In the rows, zero is written as 128.
Each named turn below is shown by a few rows before and after it. Which turns, in which order, take the first row of each later pair to the second? The first pair is answered.
voru:
[179 122 179 104 109 151 110 158  77 117 116  97  91 195 116 153]  ->  [184 113 171  81 136 125  97 143  73 132 117 102 100 179 120 172]
[140 128  91 109 133 119 111 129 123 115 122 166 128 134 127 152]  ->  [129 137 108 139  98 153 130 142 126  94 128 144 119 152 118 129]
[122 141  96 136 120 165 169 163 143 117 145 122 124 161 129 123]  ->  [131 128 140 128 131 161 168 137 129 143 164  84 135 143 137 118]
Romug:
[ 95 138 123 143 188 106 156 104 135 172 120 145 151 115 119 146]  ->  [ 93 143 118 131 192 102 146 101 131 167 120 153 147 114 120 144]
[147 137 117 187 124 186 126 145 102 102 145 129 161 135 148 140]  ->  [145 145  90 164 125 172 104 146  92  91 131 160 153 120 151 127]
[122 144 189 118 132 100 133 135 103 139 116  87 108 143 106 115]  ->  [142 130 184 136 142 119 139 128 107 140 130  82 136 148 128 158]
[121 113 121 116 130 144 114 104 126 107 147 137 151  83 153 103]  ->  [114 122 131 110 121 141 114 110 127 108 138 132 136  84 141  83]
Zal:
[123 141 135 181 135 161 144 100 133 122 147 109 139 124 149  72]  ->  [112 149 111 185 130 160 144 116 145 108 136 130 133 134 140  69]
[141 147 144  96 139 128 115 152 121 137  98 135  82 128 111 138]  ->  [143 148 151  97 144 122 118 141 125 140 102 127  86 125 112 138]
[143 121 150  95 117 126 118 113 124 138 146  96 119  85 121 131]  ->  [144 128 140 101  94 147 116 130 120 108 141 111 112  96 119 114]
Por:
[119 129 154 109 127 114 149 133 159 160 120  95 128 148 118 142]  ->  [130 119 165 123 111 143 145 126 146 150 139  85 141 137 132 135]
[139 103 146  98 122  96 100 143 101 168  77 121  91 168  69 107]  ->  [111 104 163 136 129 102 143 127 127 192  88  97 104 154  73 103]
[168 120 128  75 157 108  73 114  90 118 130 135 134 120 147 160]  ->  [135 130 120  78 183  68 101 122 120 154 110 132 120 134 124 162]
Now pairs of rows:
(2 to 4 turns a pair)
[ 99 157 153 144 111 137 158 113 145 153 159 133  94  92 141  58]  ->  [119 158 140 140  92 156 135 118 127 119 159 149  97  91 150  54]	Zal, Por
[126 124 101  94 149  77 121 152 157 148 109 126 126 152 115 172]  ->  [127 137  84 138 106 123 137 168 167 108 107 139 122 167 115 153]	Zal, Por, voru, voru
[ 97 154 114 127 129  93 155 155 171 152  87 149 101 153  91 119]  ->  [129 144  97 158  82 173 130 144 142  81 121 170 127 139 127 107]	Por, Por, Zal, Por
[131 127 133 147  86 173 147 143 109  88 130  89  98 166 102 124]  ->  [146 119 144 127  86 170 124 132  88  87 140  89 102 150 113 118]	voru, Zal
[122 150 143 162  68 161 143 154 136  91 127 117 102 154 109  79]  ->  [ 93 155 118 142 130  98 166 158 171 139  91 136  93 160  84 112]	Por, Por, Por, Zal
[127 139 146  76 149  77 123 157 122 161 100 119  84 157  84 124]  ->  [154 111 131  85 178  79 115 137 117 168 114 132 123 148 116 178]	Zal, Romug, Por, voru
[100 145 149 128 134 123 161 134 154 154 132  98 110 127 109 113]  ->  [134 124 168 122 132 143 142 117 132 146 156  84 127 115 131 130]	voru, Romug, Zal
[132 135 101 104 113 123  71 112  90  93 134 180 129  90 141  78]  ->  [134 137 151 123  87 150  88 110  84  99 154 133 126  87 138  56]	voru, voru
[110 134 116 120 108 115 148 141 137 129 115 141 116 141 105 112]  ->  [155 117 148 113 111 135 129 127 101 121 138 116 134 131 128 126]	Romug, voru, Por, Por
[124 136  52 158 109 163 110 134 131  71 136 192 136 104 161 119]  ->  [ 97 131  46 163 161 124 139 116 168 132 133 178 156  92 161 146]	Zal, Por
[137 113  97 100 167 108 105 119 126 155 136 148 140 114 133 149]  ->  [152 111 118 130 126 164 104 110 108 126 166 133 154  99 154 125]	Por, Por, Por, Zal
[118 128  87 146  78 176 114 146 116  60 124 197 117 121 114 150]  ->  [103 143 151  77  92 112 102 165  98 107 105 156  63 136  66 127]	Romug, voru, Por, Por
[ 88 148  67 153 130 121 154 149 161 127 106 181 126 133 123 129]  ->  [104 135 181 155 132 132 166 107 132 178 158  82 141 103 139 117]	voru, voru
[156 143 111  82 100 119  86 144  97  82 121 120 113 144 117 117]  ->  [107 137 132 156 139 107 174 126 161 152 130  74 139 145 125 153]	Por, Por, Romug
[174  99 147 129 169 132 111 126 113 150 135 120 143 115 144 176]  ->  [181 109 122 156 129 170 115 141 111 102 133 135 146 127 151 166]	voru, voru, voru, Romug
[ 94 131  77 158 115 155 136 104 147 117 143 162 147  87 166  86]  ->  [ 88 150  91 135  94 151 125 121 132 101 127 159 116  95 140  52]	Por, Romug
[175  89 151  68 143 128  76  97  84 144 148 109 154 135 145 154]  ->  [ 87 133 100  98 142  89 144 154 164 154  84 144 103 184  84 133]	Por, Por, voru, Romug
[109 131 151 172 120 124 169 123 191 145 110 136 141 137 118 106]  ->  [150 118 118 150 111 151 111 105 153 100 123 180 161 109 156 107]	Por, Romug, Romug
[181  97 146 141 130 152 106 130 101 104 136 118 142 144 143 177]  ->  [108 118  99 141 167  92 143 141 157 144  96 156 125 141 109 163]	Zal, Romug, Zal, Por
[162  97 147  91  73 121  80 160 107 100  87 141 117 140  97 105]  ->  [159  84 170  70 118  84  87 135 112 155  96 117 127 120 102 127]	Zal, voru, voru, voru
[112 121 176 158 180  97 195 127 185 189 132  80 160 133 139 165]  ->  [182  96 125 136 164 152 107  98 123 119 167 143 203  86 198 172]	Por, Romug
[120 117 108 195 114 159 188 137 157  85 128 130 136 158 106 147]  ->  [137 110  77 149 156 115 165 142 151 101 104 166 131 163 103 181]	Por, Por, Zal
[112 124 145 172 121 125 180 119 154 179 100  86 154 128 162 190]  ->  [147 110 175 143 114 139 140  98 110 168 125  75 152  99 178 177]	Zal, Zal, voru
[115 133 145  89 163  91 107  99 127 155 126 129 139 114 123 117]  ->  [126 122 161 115 168 106 127  95 131 162 135 101 156 123 135 141]	Romug, Romug, Romug
[140 131 206 112 132 125 130 127 100 148 136  71 107 147 112 119]  ->  [133 133 198  92 165  95 124 121 102 165 127  82 109 137 109 124]	Zal, voru, Por, Por
[106 139 119 132 100 115 129 152 124  98 113 152 107 133 104  73]  ->  [102 116 153 134 155  79 155 120 137 177 125 108 133 123 115 122]	Zal, Zal, Romug
[171 125  81  80 155  60 116 136 104 132  94 169 119 129 121 147]  ->  [116 130  74 143 162  72 166 101 152 168 112 162 142  89 138 127]	Por, Por, voru, Romug
[ 88 130  78 149 160 120 150  80 156 156 149 168 161  69 160 104]  ->  [111 139 111 100 121 128  96  82 103 121 157 169 131  55 153  53]	Zal, Por, Romug
[130 140  95 146 108 137 131 167 137  77 108 170 114 160 116 138]  ->  [156 117 149 165 107 171 144 134 119  93 147 113 146 147 137 156]	voru, Romug
[ 63 135 190 137 163  95 172 132 187 192 126  66 146 142 101  91]  ->  [157  90 183 158 149 174 121 101 137 129 180  71 214 130 172 150]	Romug, Por
[121 125 179 140 105 145 138 134 120 132 138  91 113 126 110 117]  ->  [141 116 139 159  96 175 125 142 122 100 138 122 128 137 126 144]	Romug, Zal
[130 106  88 139 194 105 132 102 156 169 128 135 168 118 150 191]  ->  [108 114  80 123 191  85 122  92 154 171 121 148 156  92 144 157]	Por, voru, Romug, Zal
